(in the rows, 128 means zero)
The rows of M fall into a few groups, which share some directions, and each row is roughly a mix of its group's hidden directions.
M (136 x 10):
[[174 126 115 120 146 127 195 126 104  97]
 [147 122 178 179 117 121 161 171 135 124]
 [110 123 139 144 141  88 139 197 109  97]
 [135 138 172 126 175 165  84 104 144 111]
 [124  89 167  76 147 144 103 107 131 163]
 [134 138 112 128 193 175 134 156 155 111]
 [168 129 148 145 136 165  60 122 112 119]
 [102 133 146 105 127 141  54 111 157 144]
 [167 154  74  94 145 172 125 140 141 127]
 [180 104 172  95 123 123 109 107 167 132]
 [114 152 146  97 123  88 127 100 140  64]
 [101 155  71 158 136 122 140 161  99  98]
 [123 139 177 116 180 158  93 108 156 122]
 [ 70 163  95 171 130 130 136 154 108 127]
 [134 153 153 142 150 179 185 137 153 114]
 [148 187  96 159  95 108 161 125 113 126]
 [115 119 136 206 118 122 170 141 116 117]
 [123 126 133 113 114 111 118  42 108 127]
 [102 105  92 129 106  70  85 141 112 132]
 [135 153 145 121 142 123 153 201 153 158]
 [151 131 146 160 158 191 161 140 153 122]
 [168 177 116 106 163 162 133 126 155  99]
 [ 88 149  74 163 135 121 135 167 108 106]
 [175 130 177  82 118 140 108 110 143 156]
 [184 130 174  85 147 140 125 114 156 141]
 [180 120 153 126 150 195 121 138 135 116]
 [176 105 152 103 145  94  87  95 122 148]
 [102 104 102 114 111  66  88 117 110 110]
 [166  93 116  77 118 108 101  93 140 103]
 [134 127 148 139 114  93 110 189  84 101]
 [147 105 127 118 106 131  80  94 113  68]
 [139  85 111 154 154 160 106 177  97 111]
 [ 96 140 164 195 135 129 163 149 141 131]
 [184 113 179  95 120 125 113 114 161 135]
 [ 85 142  67 158 128 121 133 150  97 106]
 [ 66 107 125 127 123 137  70 129 155 145]
 [113 120 121 107 148  75 123 191 146 146]
 [129 116 109  94 113 100 196 156 146 144]
 [137  65 130 110 107 120 145  69 115 130]
 [134 133 125 154  89 160 165 178 126  88]
 [ 58 122 117 166 140 130 163 138 102 130]
 [133 127 132 127  87 118  97  91  62 113]
 [ 91 124 136 113 176 160 173 139 152 159]
 [135 142 159 113 181 173  88 101 139 127]
 [124  92 182  82 168 141 134 106 140 126]
 [118 117 152  77 142 111 188 137 157 144]
 [190 119 169 111 149 120 135 127 171 107]
 [105 162 116 126 112 113 156 199 148 141]
 [133 120 106 166 148 181 145 163 133 172]
 [136 183 115 118 160 131 123 186 154 144]
 [135 127 146 156 149 103  54 115 154 116]
 [134 147 165 120 182 159  83  99 138 122]
 [131 146 140  85  93  83 102  83 140 111]
 [138  75  98 125  76 127 153 102  99 134]
 [ 94 113 107 139 148 158 167 180 163 127]
 [179 116 177  94 124 134 107 112 161 151]
 [141 157  83 137 130 149 184 162 126 158]
 [141 180 138 106 182 163 107 146 132 145]
 [132 147 153 132  56 108 131 151 142 165]
 [161 127 136 151  90  93  74 114  98 109]
 [163 116 162  89 173 137 126 111 176 133]
 [181 123 157  88 141 139 112  89 160 142]
 [190 146 147 124 104 105  94 100  96 120]
 [119 153 136 150 144 125 167 184 164 163]
 [156 156  75 115 166 156 139 122 135  86]
 [158 131 145 124 156 205 154 129 133 124]
 [ 87 126  70 166 124 117 138 153 102 104]
 [ 85 151  74 157 143 129 140 165 104 112]
 [133  93 185  91 158 126 105  92 120 133]
 [114 189 113 101 127 108 132 116 103  76]
 [109 154 128  96 115  97 126  77 118  75]
 [137 116 104 120  85 160 182 172 125 123]
 [161 109  99 117  84 120 116 173  82 127]
 [112 136 125 163 111 168 160 151 143  69]
 [157 136 107 156 130 128  58 107  92 134]
 [ 97  83 161  78 139 133 116  99 131 160]
 [131 109  93 126  76  94 168 147 101 149]
 [117 129 147 129 119 148  60 155 157 166]
 [ 97 110 135 124 123 148  58 148 157 156]
 [ 80 124  80 167 140 115 153 127 108  91]
 [147 137 132 161 139 144  54 103 105 118]
 [165 116 144  96 125 155  97  65 111 120]
 [141 145 159  91  98  98 109  75 114 101]
 [134 146 171 114 176 180 100 108 136 121]
 [193 130 150  78 141 129 107 127 159 126]
 [181  91 112  99 106 111 100  91 139 107]
 [108 123 126 159  72 109 165 174 125 110]
 [141 170  86 163 107 135 164 170 132 138]
 [ 90 121 144 128  94 121  59 129 158 135]
 [ 87 112 159 165 125 112 183 118 107 104]
 [162 125 128 132 168 124 190 114  85 126]
 [167 137 112 116 147 124 197 111 100 107]
 [134 116 145 154 134  98 114 201 107 101]
 [ 75 133 120 129 160 159 161 154 166 153]
 [149 130 140 116 112 144 111  43 128 132]
 [ 99 125 115 149 137  99 143 205 117 132]
 [ 93 135  73 162 147 118 152 143 109  88]
 [144 164 101 167 112 138 165 182 136 144]
 [109 140  84 148  91 158 171 168 117 116]
 [162 171  83 167 107 126 150 159 121 112]
 [160 119 129 110 132 181 111  66 143 137]
 [124 143 167 119 183 164  94 102 152 114]
 [ 94  86 143 152 102 111 139  73 120  99]
 [ 98 120 100 125 107  71 103  93 118 164]
 [128  83  99 152  87  88 144  96 119 103]
 [ 90 153 136 154 127 177 157 156 147  88]
 [ 72 107 112 110 157 159 162 146 158 150]
 [107  74 134 140 110 116 142  69 135  98]
 [139 142 134 157 123 124 129 210 144 150]
 [ 85 135 143 108 127 142  64 112 164 144]
 [143 179 149 106 173 145 113 171 146 142]
 [ 91 143  77 156 136 121 148 163  94  99]
 [157 176 142 113 167 165 115 171 141 127]
 [166 142 121 120 124 104 188  96  88 113]
 [ 82 130  92 123 103  69 119 149 114 148]
 [135 145 161 123 180 168  83 104 143 116]
 [133 158 145  99 113 125 142  58 161 144]
 [ 80 109 151 100 118 137  75 120 167 139]
 [104 110  98 115 103  68  85 109 112 131]
 [163 142 162 103 108 123 103  64 142 117]
 [ 97 111 143 173 123 146 161  79 107 158]
 [ 92 117 123 126  85 131  69 147 157 154]
 [ 94 119 111 106 111  59 108 101 106 123]
 [ 96 142 142 147 191 141 179 130 139 119]
 [121 120 159  98 141 117 187 145 177 110]
 [112  83 162  94 174 132 114  87 116 128]
 [112 102 132  84 124 119 195 134 161 141]
 [131 116 132 109 162  96  74  88 141 164]
 [111  98 111 161  85  82 153 104 114  99]
 [143 183 132  98 111  98 120 121 121  71]
 [138  93 113 171 152 154 115 189 122 118]
 [ 91 121 100  97 112  60 106 121 119 132]
 [133  85 142 164 125 161 137 122 128 192]
 [109 120  98 169 152 157 158 172 145 161]
 [192 125 161  87 117 122 101 146 153 129]
 [170 133 111 122 133 113 190 106  85 115]]
Each list below has one row that fits no group; the rest each fit one group, if only roughly. Name that row.
  * q_232: [184 119 105  99 101 138  93  84 129 136]
  * q_513: [141 189  94 129 162 151 122 169 138 143]
  * q_504: [ 91  86 114 145  89 119 129  79  96 136]
  * q_975: [149 102  97 104 105 125 108  57 117 124]
  * q_932: [123 144 140 171 144 135 164 194 137 150]
  * q_664: [121 144 119  81 147 124 201 133 147 136]
  * q_100: [121 158 159 172 167 155 178 131 127 140]
  * q_31: [141 148 141 129 152 149 172  89 183 150]
  * q_591: [102 146 136 130 141  90 174 181 141 159]
  * q_741: [117 120 177  90 130 106 111  66 118 127]
  * q_916: [ 84 136  93 161 163 155 129 163 109  98]
  * q_263: [ 66 128 137 180 112 136 148 151 113 152]
  * q_220: [160 186 134 135 159 127 113 180 144 118]
  q_916
  * q_495: [ 67 139  97 155 119 118 153 134  84 107]
  * q_672: [145 117 110  83 114 148 101  60 121 120]
  * q_273: [ 90 111 107 124 122  64 102 129  87 125]
  * q_479: [ 79 106 134 151 126 123  63 133 153 111]
  * q_941: [156 119 144 132  99 148  93  91  86  83]
  * q_839: [ 86  87 101 139 143 153 161 137 167 157]
  * q_478: [ 90 148 146 177 151 126 172 158 142 104]
  * q_334: [134 123 141 147 166 147 163 167 148 184]
  * q_787: [163 111 142 136 114 166  99  97  84  89]
  * q_528: [175 147 102 117 177 165 111 138 135  94]
  * q_463: [100 118 108 107 107  72  89 106 113 161]
  * q_221: [135 114  99 139  82  92  79  92 139 108]
  * q_678: [122 156 110 127 149 205 144 149 132 105]
  * q_706: [171 143 168 132 148 191 152 120 133 133]
  * q_314: [136 105 109 131 156 117  82  59 131 133]
  q_839
  * q_509: [151 166 123 110 172 151  90 163 151 157]
  * q_336: [ 89 162 126 103 120 128 170  78 159 141]
  * q_815: [178 132 108 121 185 169 141 151 122 122]
  * q_580: [124 107 133 151 138  80 102 189  98 135]
  * q_594: [ 94 100 163 103 140 116  96  79 113 159]
  * q_351: [139 165 123 111 111  74 161  80 139 115]
  * q_795: [101 120 113 118 108  61 103 162 102 114]
  * q_790: [155 155 109 105 190 166 124 100 112 125]
  * q_718: [114 143 121 134 128 111 144 211 156 128]
  * q_328: [186 143 147 111  75 103 103 119 113 120]
  * q_261: [ 75  95 142 140 130 111  79 110 139  92]
  * q_342: [ 55 134 103 165 135 121 144 143 108 108]
  * q_70: [132 113 119 169 142 149 136 203 142 139]
  * q_36: [121  61 121 142 102 118 113  79 147 117]
  q_351
  * q_944: [ 93 140 113 123 144  86 155 166 147 179]
  * q_512: [108 154 118  88 100 143 150  66 132 105]
  * q_367: [179 118 100 113 164 172 104 161 127 119]
  * q_890: [ 98 131 106 101 150 104 156 195 140 119]
  * q_969: [ 96 130 114 136 131 136  53 130 136 169]
  * q_301: [151 190 128 127 164 125 111 176 142 116]
  * q_318: [ 94 135 116 111 175 114 183 150 154 152]
  * q_251: [ 94 163 121 121 129 106 171 167 164 161]
  * q_276: [ 93 125 114 102 135 126 200 134 165 119]
  * q_707: [186 153 115 110 152 164 144 169 147 118]
  * q_24: [162 109 122 129 113 146  82  68 113 153]
  * q_562: [178 141  90 141 165 168 126 156 125 101]
  * q_521: [161 129 127 178 144 138  76  97  98 144]
  * q_538: [175 139 134 136 148 149  62 110 100 129]
  * q_800: [115 116 118 104 117  90 190 160 164 125]
  q_521
